(in the rows, 128 means zero)
One turn moves each row of this set onto another row. After a few examples, where does it send each row asked below?
meb: [121 176 124 144 139 134 100  89 141 128 128 146 132 135 129 122 132 166
 126 148]
dibut: [141 144 128 118 149 113 148 154 128 152 130 112 164 142 145 150 151 148
  87 123]
Nekud: [151 106 133 100 136 102 162 132  99 141 117  87 154 137 140 140 114 132
 100 126]
pagak: [111 146 115 164 133 156 118  88 141 131 133 141 114 141 137 104 123 146
 134 138]
Tude: [146 104 119  87 162 109 143 155 107 131 113  96 159 105 147 130 125 129
 131 135]
sezov: [123 125 120 153 116 126 114  79 116 125 128 125 119 112 130  94 102 128
 155 133]
melu: [132 154 130 134 120 103  95  77 115 122 123 130 135 107 121 112 110 149
 148 145]
kam: [132 131 131 125 121 116 114  65 107 116 113 117 123 126 122 110  91 145
 144 151]
Gikub: [138 100 126 134 112 101 134 107  98 135 128 100 136 102 135 104 101 111
 146 121]
Norod: [124 153 122 131 154 155 141 107 141 135 123 130 130 173 142 137 133 165
  93 146]
Raf: [142 109 121  96 149 103 118 119 100 117 110 103 146  89 135 113 105 129
 160 146]
Lirav: [153 124 134 106 132  82 141 144 102 147 124  96 167 112 138 139 129 130
 108 120]
Dariv: [137 124 114  98 178 134 149 165 130 138 119 110 156 132 155 140 146 146
 111 138]
refa: [122 148 108 115 183 159 130 139 148 129 120 134 139 144 151 132 147 162
 120 152]
gara: [124 129 113 111  94 141 124 159 134 123 106 154 129 117 138 159  98 125
 150 104]
zaral: [120 155 125 136 138 147 116  71 133 121 120 135 117 153 129 119 111 164
 125 155]
lopu: [116 153 110 123 168 155 104 104 142 115 117 142 126 128 139 114 128 163
 148 161]
romag: [132 118 119 138 147 138 166 154 130 155 135 109 147 149 154 132 144 129
  93 113]
zek: [120 138 112 115  98 150 124 159 141 124 107 160 126 125 139 161 103 129
 146 105]
Mirer: [143  95 125 126 129 108 161 146 106 150 130  93 151 120 146 123 122 112
 113 109]
fup: [115 143 113 157 148 162 144 125 148 146 137 134 128 160 149 124 145 147
 104 127]
Sase: [121 137 111 116  96 149 121 155 139 122 107 161 124 122 137 159  99 129
 150 107]
vena: [125 130 113 111  97 142 128 163 136 125 107 154 130 120 139 162 101 125
 145 103]
figos: [127 171 122 137 154 137 128 127 147 144 131 137 146 153 140 141 154 165
  96 137]
Mez: [148 128 136 115 117  78 115 105  97 131 120 104 153  95 125 120 107 130
 140 130]
susi: [122 132 112 114  93 144 120 155 135 121 106 157 125 117 137 158  98 126
 152 106]
mir: [123 133 112 111  99 148 127 163 139 125 107 157 128 125 141 163 104 127
 145 103]
Tuk: [128 133 116 113 151 127  98  93 118 110 112 126 129 101 131 105 107 146
 170 159]
Depun: [139 128 127 112 153 132 165 139 126 146 122 106 148 166 147 149 135 150
  81 131]
pid: [148 106 135 107 121  94 136  96  89 127 113  94 142 117 128 122  92 128
 131 137]

zaral -> kam
Mirer -> romag
And these:
dibut -> figos
Sase -> susi
Tude -> Dariv

One turn moves each row of this set onto another row. After a few examples, where does it send each row asked below?
Luto: [131 173 151 130 122 168 127 148 133 142 145  96 121 109 142  73 151 156
 132 104 114 103 132 113 145 122 143 135 127 171  95 121 167]
Mezi: [125 171 148 186 144 143 104 128 186 127 149 122 156 145 157  82 164  99
 141 116 162 112 146 143 132 114 142 125 154 142 107 116 124]
bog: [153 110 145  99 147 115 113 147 141 117 155 121 133 153 144  83 177 105
 177 137 138  91 162 137 116 158 138  96 119 169 115 122 111]
bap: [169 138 141 129 133 152 149 128 133 136 122 121 122 120 135 110 159 105
 171 126 114 106  90 118 139 149 135 130 121 179  66 116 141]
Lum: [157 164 165 107 114  97 143 144 150 169 166 112 117 118 134 102 162 159
 151  98 136 130 132 137 118 119 132 134 146 129 131 104 127]
sotu: [113 153 155 152 137 167 122 169 144 134 122 108 136 115 159  65 179 109
 157 129 148 124 171 145 141 147 114  78 130 133 114 138 122]
zatan: [137 160 166 130  92 150 119 130 143 110 118 100 123 106 151 101 165 144
 138 109 128  99 171 129 149 161 155 103 121 136 113 125  79]
gif: [147 124 156 157 165 114 117 123 194 144 134  91 116  99 136 140 176 141
 198 139 129 123 132 145 136 147 159 121 166 123 138 120 132]
tupe: [180 133 126 146 192 128 112 114 184 133 131 137 135 106 143 114 181 141
 146 117 139 101 103 136  97 156 163 125 133 150  86 150 150]
Nadaf: [137 169 143 125 186 141 108 121 139 120 170 112 136 115 137  93 146 149
 175 128 119 114  71 159 125 140 134  96 134 133 147 155 132]
vep: [128 161 144 100 138 128 138 127 178 140 175  84 139 107 190 130 140 121
 171 142 111 118 130 162 134 147 114 118 140 121 144 128 128]
mamu: [124 164 147 170 160 114 124 115 152 132 122 135 148  99 150  81 178 138
 184 158 119 121 133 143 126 131 113 135 128 100 111 133 143]
rek: [152 151 153 122 138 148 120 130 109  97 156 103  95 108 133  83 164 132
 173 108 107 127 161 115 118 147 154 126 158 169  88 118 146]
vef: [182 140 128 129 190 120 110 106 180 138 134 136 134 102 138 115 176 141
 144 113 136  95 106 129  99 154 156 118 141 142  88 154 158]
mazo: [161 118 158 131 144 143 116 134 174 136 186 121 160 118 151 131 171 145
 156 127 140 136 125 136 114 158 171  90 115 150 167 177 117]
Zugop: [138 124 170 157 138 117 129 143 173 140 126  89 167 125 162  89 176  97
 121  88 138 107 100 122 128 123 136  93 125 137 117 138 165]
gebon: [154 175 165 138 136 158 123 154 144 125 158 126 101 127 100 104 187 131
 159 124 149 120 134 138 107 143 192 111 118 129 121 165  89]
Damar: [164 131 184 142 117 155 133 152 135 119 166 103  99  64 131 121 170  89
 128  98 111  99 110 129 129 152 148 106 128 148 115 130 124]
Fonoz: [146 191 157 148 131 114  96 127 159 127 132 118 110 123 136 139 178 124
 149  91 168 141 160 159 123 135 140 126 156 117 127 139 142]
leso: [154 115 158 140 148 137 115 124 184 131 188 117 158 121 153 120 177 143
 160 125 137 131 127 127 120 148 175  98 113 148 169 176 114]
boreg: [138 119 140 114 114 124 113 124 129 123 139  80 131 130 139 113 182 112
 174 116 156 110 101 157 128 159 169 119 110 131 124 162  86]
Vit: [ 96 142 155 134 110 170 131 131 139 103 137  82 134 117 143  84 161 123
 120 126 118  85 135 110 123 115 145 101 116 147 109 136 119]
fizel: [131 148 168 146 156 161 106 146 138  96 148 111 118 109 119 104 175  98
 154 130 146 134 153 129 154 122 171 119 157 177  83 150 122]
zud: [120 161 144 173 149 116 114 112 144 129 120 131 162  97 152  89 175 134
 182 161 120 119 131 150 121 133 115 138 133 104 114 142 138]
Giv: [139 186 135 127 126 170 126 130 143 125 153 103 119 135 157  79 148 113
 122 105 106 120 114 161  95 115 148 141 145 144 121 150 106]
Gukes: [157 120 162 112 103 132 155 156 132 115 143 138 122 132 147 137 177 143
 160 124 123 129 161 109 117 136 144 119  99 144 100 143 117]
dasit: [140 146 135 145 107 143 112 132 125 142 193 118 118 128 143 115 144 129
 175 115 134 108  79 131 111 134 143 162 127 128 117 122 110]
vuvek: [149 150 156 173 127 163 105 170 139 121 151 105 121  84 135 102 162 106
 147  82 127 117 119 117 149 140 173 147 152 142 107 164 100]
sugov: [142 141 142 129 148 122 147 111 162 121 149 143 181 130 156 114 136 146
 157 124 121 109 142 160 101 159 136 114  97 170 100 162 136]
Sivol: [134 156 142 101 147 126 132 140 174 133 180  91 135 103 199 134 145 126
 166 140 114 115 133 160 126 150 113 125 138 129 144 121 132]
Kaz: [153 132 124 145 151 137 149 148 183 141 157 124 171  82 166 101 187 123
 125 133 153 117 133 127 116 162 148 129 118  97 131 117 143]
gudiz: [154 141 125 145 157 132 148 147 184 139 138 121 166  85 169 106 191 115
 127 132 151 119 142 127 110 168 146 130 110  99 129 122 140]
fomi: [149 124 157 163 163 124 121 119 189 149 140  96 112  98 144 145 175 133
 198 136 125 131 126 137 141 139 150 123 164 112 143 121 135]
mopa: [137 155 194 166 142 130  91 147 152 134 127 126 106 126 134 112 142 124
 171 113 111 150 149 107 125 144 131  88 168 148 106 136 145]
zeda: [149 147 182 142 106 148 142 134 186 139 158  91 106 121 167 124 137 130
 120  89 114 147 116 150 136 148 156 113 149 146 113 111 144]
Farir: [142 143 140 131 155 128 147 101 163 122 152 144 178 127 161 125 136 139
 163 119 131 108 158 166 111 157 130 115  99 166 103 157 133]
duda: [150 129 117 144 122 163 116 160 185 125 128  89 107 108 150  88 194  79
 142 117 133  95 105 115 140 165 146 111 133 136 114 152 136]
vasot: [159 127 167 145 157 135 101 148 130 121 157 129 126 127 149 124 169  93
 161 112 146  99 115 132 116 168 126  88 105 155 100 122 188]
nefo: [139 163 138 118 179 147 104 124 148 120 178 116 131 124 137  93 143 152
 180 133 119 115  81 164 124 137 137  94 149 135 146 162 128]
rugit: [157 151 172 119 110 139 114 158 158 116 125 124 110  99 128 142 163 114
 106 105 118 107 164 126 160 148 134 106 129 161 129 132 134]

vasot -> Fonoz
Damar -> rugit
And these:
sugov -> mamu
mopa -> gebon
gif -> leso

One turn moves each row of this set onto another row. After a few examples, where does it send each row asked below?
toriv: [126 113 172 156  97 107 104 150  98 139 120 104 128 154 141 116 148 155
 177 148 135  96 101]
bupi: [127 126 164 155  99 165 167 141 110 152 106 134 161 119 133 131 138 157
  94 156 122  69 100]
Luza: [ 86 103 157 141 105  96 129 119 100 146 114 149 119 164 129 148 110 137
  88 120 126 134  93]
tir: [115 120 142 125 108 131 125 168 104 143 129 137 144 141 192 140 103 117
 113 130  97  85 145]
namam: [ 99 107 180 131 122 114 148 163 107 132 128 109 122 148 165 149 154 134
  71 169 111  92 104]
baro: [111 118 178  96 115  95 144 145 114 136 112 152 125 139 152 152 117  95
  87 124  98 125 144]
Kovug: [118 120 172 151 105 100  92 144 104 134 108 126 128 157 130 114 137 136
 176 118 147 123 119]
Peza: [153 129 158 145 107 133 149 119 112 152 110 162 181 132 134 148 102 133
 125 119 108  65 123]
Sanez: [116 114 197 140  81 101 169 153 117 125 105 100 161 137 129 124 165 141
 130 107 132  80 117]
lolov: [113  86 194 149  99 102 132 161  91 185 101 136 131 129 164 119 140 107
 118 151 159  89 124]
vize: [173 135 163 130 132 159 131 169 125 156 128 163 134 135 136 126 128 125
 122 154 112 113 131]
noki: [146 156 154 129 105 127 147 115  90 118  92 106 128 161 110 125 142 150
 129 144  92 111 116]
nuzib: [135 123 195 153 103 111 170 159 122 128 101 112 151 141  94 123 164 153
 137 116 145  95 113]
bofe: [ 98 103 195 152 121  94 110 152 102 149 117 166 142 100 120 121 100 121
 108 117 107  92 108]
kemav: [120 116 166  97  93 123 140 172 105 172 107 129 151 153 178 154 163 115
 118 144 145 106 131]
Kom: [134 139 165 132 114 108 132 119  79 133  73 109 121 142 106 104 158 134
 132 138  95 104 105]
zut: [134 112 175 144 119 133 105 112  96 148 103 160 117 138 103 151 125 126
 107 158 132 137  92]
fosig: [111 118 171 132 112 136 132 152 145 125 152 160 169 144 136 161 105 130
  98 113 110 113 124]

bupi -> lolov
Kovug -> noki
namam -> bofe
And these:
kemav -> Luza
toriv -> Kom
fosig -> tir

